0.011	-4.484	-3.121	0.992	0.185
1.824	6.486	-5.060	-5.304	-6.691
-2.160	-3.826	-2.043	-5.156	0.911
->
-4.484	-3.121
6.486	-5.060

7.810	-8.389	2.497
4.362	-3.028	1.236
->
-8.389	2.497
-3.028	1.236

-6.340	-2.011	-4.946
1.820	6.968	4.844
-6.666	-2.221	-1.506
3.243	1.038	-1.513
4.082	-4.936	3.127
->
-2.011	-4.946
6.968	4.844

-2.458	1.298	-2.323	-0.440	-1.390
-2.786	-2.671	6.166	5.118	-4.352
-3.501	-0.777	1.199	2.282	-3.029
->
1.298	-2.323
-2.671	6.166

0.768	6.337	6.889	-4.914
6.048	-3.289	-2.008	2.200
->
6.337	6.889
-3.289	-2.008

6.315	0.712	-3.352
-0.243	-3.671	-1.434
->
0.712	-3.352
-3.671	-1.434
---
-7.148	-7.188	-5.850	-6.348	-6.113	4.605	7.369	-6.075	-6.628	-5.376	-5.555	-6.300	-6.070	-6.551
-7.530	-7.495	-5.946	-5.917	-6.256	6.138	-7.323	-6.057	-6.191	-5.629	-6.010	-6.727	-6.312	-6.409
7.459	7.413	-7.181	-6.983	-6.908	6.931	7.486	-6.832	-6.673	-7.024	-6.696	-6.026	-7.094	-6.978
7.247	7.279	-4.583	-5.384	-5.206	1.639	-7.279	-4.839	-4.827	-4.542	-4.610	-4.595	-5.078	-4.400
->
-7.148	-5.850	-6.113	7.369	-6.628	-5.555	-6.070
-7.530	-5.946	-6.256	-7.323	-6.191	-6.010	-6.312
7.459	-7.181	-6.908	7.486	-6.673	-6.696	-7.094
7.247	-4.583	-5.206	-7.279	-4.827	-4.610	-5.078

5.138	3.721	-5.535
3.379	-1.830	6.754
5.133	3.898	-5.687
2.786	-2.024	5.722
3.070	-1.986	5.519
->
5.138	-5.535
3.379	6.754
5.133	-5.687
2.786	5.722
3.070	5.519

4.153	4.024	4.056	4.118	4.118	4.135	-2.712	-3.754	4.104
0.044	0.248	0.226	0.137	-0.005	0.046	-2.743	-3.365	0.115
6.763	6.553	6.584	6.644	6.812	6.795	-3.358	-3.602	6.695
->
4.153	4.056	4.118	-2.712	4.104
0.044	0.226	-0.005	-2.743	0.115
6.763	6.584	6.812	-3.358	6.695

-3.264	-3.501	4.569	4.298	2.328	1.592	-2.169	-4.713	0.659	-2.770	-5.212	2.648	1.528	2.423	-4.269	0.930
4.858	-3.505	-5.114	-5.993	-5.394	-0.552	2.743	2.592	-4.227	-2.799	-5.451	-5.230	-1.205	6.040	1.753	0.649
-0.062	5.375	-2.445	3.377	0.409	-3.728	2.251	4.332	6.047	3.842	4.188	2.178	-3.876	-4.091	4.334	-5.626
-0.087	-3.262	5.486	-0.453	2.685	-2.065	-6.089	4.804	-1.499	-0.310	-1.441	-1.347	-5.294	-3.361	0.394	5.544
2.944	-4.268	4.069	6.086	-4.972	-1.437	3.454	2.364	4.440	1.263	5.482	1.399	5.158	-1.077	0.172	-0.465
->
-3.264	4.569	2.328	-2.169	0.659	-5.212	1.528	-4.269
4.858	-5.114	-5.394	2.743	-4.227	-5.451	-1.205	1.753
-0.062	-2.445	0.409	2.251	6.047	4.188	-3.876	4.334
-0.087	5.486	2.685	-6.089	-1.499	-1.441	-5.294	0.394
2.944	4.069	-4.972	3.454	4.440	5.482	5.158	0.172

-3.496	3.842	3.903	3.770	3.823	3.929	3.829	3.898	-2.151
-3.725	5.936	6.011	5.797	5.841	5.928	5.997	6.001	-3.290
-3.793	6.480	6.569	6.313	6.367	6.482	6.557	6.572	-3.041
-3.596	4.839	4.927	4.709	4.774	4.917	4.854	4.915	-2.151
-3.628	3.960	3.960	3.961	3.956	3.912	3.970	3.953	-4.100
-3.542	2.927	2.968	2.902	2.940	3.011	2.884	2.957	-2.248
-3.875	8.149	8.270	7.902	7.976	8.143	8.279	8.288	-2.955
-3.829	4.432	4.434	4.425	4.421	4.382	4.458	4.455	-3.961
->
-3.496	3.903	3.823	3.829	-2.151
-3.725	6.011	5.841	5.997	-3.290
-3.793	6.569	6.367	6.557	-3.041
-3.596	4.927	4.774	4.854	-2.151
-3.628	3.960	3.956	3.970	-4.100
-3.542	2.968	2.940	2.884	-2.248
-3.875	8.270	7.976	8.279	-2.955
-3.829	4.434	4.421	4.458	-3.961

-0.134	-0.241	-0.011	-0.007	-0.143	3.833	-1.098	-0.773
-0.134	-0.402	-0.011	-0.007	-0.158	7.296	2.952	-0.254
-0.134	-0.204	-0.011	-0.007	-0.143	0.493	0.729	-0.220
->
-0.134	-0.011	-0.143	-1.098
-0.134	-0.011	-0.158	2.952
-0.134	-0.011	-0.143	0.729
---
4.107	0.246	-0.691	3.986	4.071	4.096	4.089	4.109	4.087
-3.947	-0.145	0.673	-3.821	-3.899	-3.918	-3.899	-3.953	-3.886
-4.958	0.061	0.348	-4.851	-4.970	-4.969	-5.019	-4.944	-4.973
6.069	0.341	-0.999	5.887	6.017	6.054	6.043	6.067	6.034
-1.326	-3.822	3.304	-1.200	-1.148	-1.424	-1.239	-1.386	-1.694
3.213	3.264	-3.231	3.031	3.016	3.253	3.070	3.280	3.448
->
-1.326	-3.822	3.304	-1.200	-1.148	-1.424	-1.239	-1.386	-1.694
-3.947	-0.145	0.673	-3.821	-3.899	-3.918	-3.899	-3.953	-3.886
-4.958	0.061	0.348	-4.851	-4.970	-4.969	-5.019	-4.944	-4.973
4.107	0.246	-0.691	3.986	4.071	4.096	4.089	4.109	4.087
6.069	0.341	-0.999	5.887	6.017	6.054	6.043	6.067	6.034
3.213	3.264	-3.231	3.031	3.016	3.253	3.070	3.280	3.448

-0.581	3.592	-1.658	4.424	0.743	-4.264	-0.978	1.069	1.866	1.368	-3.462	2.077
4.839	0.699	-0.420	0.840	2.648	0.047	-3.528	1.940	2.569	4.306	-2.733	3.367
0.079	2.183	2.595	2.469	-0.528	0.296	1.795	-4.332	0.429	-2.367	2.211	0.488
-0.727	4.897	1.182	5.925	-4.143	3.059	1.226	-2.764	1.619	0.409	-0.783	2.929
0.732	-0.032	4.375	-0.068	-1.353	-0.612	3.965	3.676	-2.236	5.800	8.276	-3.599
-0.240	3.454	-4.664	3.327	-0.517	-0.066	-1.400	-4.179	3.278	-4.927	0.002	4.758
->
0.732	-0.032	4.375	-0.068	-1.353	-0.612	3.965	3.676	-2.236	5.800	8.276	-3.599
0.079	2.183	2.595	2.469	-0.528	0.296	1.795	-4.332	0.429	-2.367	2.211	0.488
-0.727	4.897	1.182	5.925	-4.143	3.059	1.226	-2.764	1.619	0.409	-0.783	2.929
4.839	0.699	-0.420	0.840	2.648	0.047	-3.528	1.940	2.569	4.306	-2.733	3.367
-0.581	3.592	-1.658	4.424	0.743	-4.264	-0.978	1.069	1.866	1.368	-3.462	2.077
-0.240	3.454	-4.664	3.327	-0.517	-0.066	-1.400	-4.179	3.278	-4.927	0.002	4.758

-0.078	0.670	-0.931	0.464	-3.055	-2.995	-3.605	3.556	-6.110	-0.809
0.923	-4.972	3.118	5.576	-1.673	-5.107	7.907	5.172	-5.788	-3.660
->
0.923	-4.972	3.118	5.576	-1.673	-5.107	7.907	5.172	-5.788	-3.660
-0.078	0.670	-0.931	0.464	-3.055	-2.995	-3.605	3.556	-6.110	-0.809

7.173	-0.407	-0.300	-0.232	-0.298	-7.946
2.302	-2.720	2.415	5.206	4.212	-4.280
6.473	1.953	-3.387	-5.908	-4.644	-6.415
5.328	-1.673	1.232	2.762	2.133	-6.703
4.898	2.453	-4.120	-7.141	-5.499	-4.765
-7.368	0.324	-2.055	-2.303	-0.993	5.843
-3.352	2.035	-4.040	-6.317	-4.348	2.748
4.880	2.444	-4.109	-7.119	-5.481	-4.752
2.817	-2.589	2.274	4.903	3.945	-4.710
->
2.302	-2.720	2.415	5.206	4.212	-4.280
2.817	-2.589	2.274	4.903	3.945	-4.710
5.328	-1.673	1.232	2.762	2.133	-6.703
7.173	-0.407	-0.300	-0.232	-0.298	-7.946
-7.368	0.324	-2.055	-2.303	-0.993	5.843
6.473	1.953	-3.387	-5.908	-4.644	-6.415
-3.352	2.035	-4.040	-6.317	-4.348	2.748
4.880	2.444	-4.109	-7.119	-5.481	-4.752
4.898	2.453	-4.120	-7.141	-5.499	-4.765

1.816	3.313	-0.252	-1.300	2.643	0.360	0.443	-0.208	-3.865	-0.828	0.071	-1.855	-3.623	2.135	0.968
0.072	0.031	0.023	-0.038	-0.034	0.025	0.026	-0.032	-0.017	-0.012	-0.026	0.064	-0.041	-0.062	-0.006
-2.655	-1.777	1.254	-2.226	1.643	-5.856	-0.832	-0.698	0.359	-1.453	7.730	-1.855	-3.647	-1.552	-1.018
-0.001	-0.070	0.171	-0.025	-0.013	0.010	-0.117	0.001	-0.036	0.044	0.051	-0.067	-0.107	-0.024	-0.060
->
-2.655	-1.777	1.254	-2.226	1.643	-5.856	-0.832	-0.698	0.359	-1.453	7.730	-1.855	-3.647	-1.552	-1.018
-0.001	-0.070	0.171	-0.025	-0.013	0.010	-0.117	0.001	-0.036	0.044	0.051	-0.067	-0.107	-0.024	-0.060
0.072	0.031	0.023	-0.038	-0.034	0.025	0.026	-0.032	-0.017	-0.012	-0.026	0.064	-0.041	-0.062	-0.006
1.816	3.313	-0.252	-1.300	2.643	0.360	0.443	-0.208	-3.865	-0.828	0.071	-1.855	-3.623	2.135	0.968

-2.658	0.075	-3.480	3.357	0.192	-6.765	3.352	2.977
-0.310	-3.765	2.850	-1.385	-0.917	-5.760	1.219	1.775
2.303	0.082	-4.732	3.955	3.308	0.121	1.953	-4.087
-3.688	-0.058	4.411	-5.249	-1.903	-1.122	-2.229	-4.553
-0.424	-4.349	1.481	-1.970	0.083	-3.177	-0.844	3.514
-3.981	-0.509	2.498	0.291	-3.541	-0.607	-0.733	4.823
->
-3.688	-0.058	4.411	-5.249	-1.903	-1.122	-2.229	-4.553
-0.310	-3.765	2.850	-1.385	-0.917	-5.760	1.219	1.775
-3.981	-0.509	2.498	0.291	-3.541	-0.607	-0.733	4.823
-0.424	-4.349	1.481	-1.970	0.083	-3.177	-0.844	3.514
-2.658	0.075	-3.480	3.357	0.192	-6.765	3.352	2.977
2.303	0.082	-4.732	3.955	3.308	0.121	1.953	-4.087

-1.777	-2.647	-3.291	-1.286	-2.188	-5.635	-2.495
-1.727	-2.262	-1.516	0.272	0.577	-0.864	0.533
1.520	1.719	1.880	1.194	1.928	-6.281	-2.995
->
1.520	1.719	1.880	1.194	1.928	-6.281	-2.995
-1.727	-2.262	-1.516	0.272	0.577	-0.864	0.533
-1.777	-2.647	-3.291	-1.286	-2.188	-5.635	-2.495
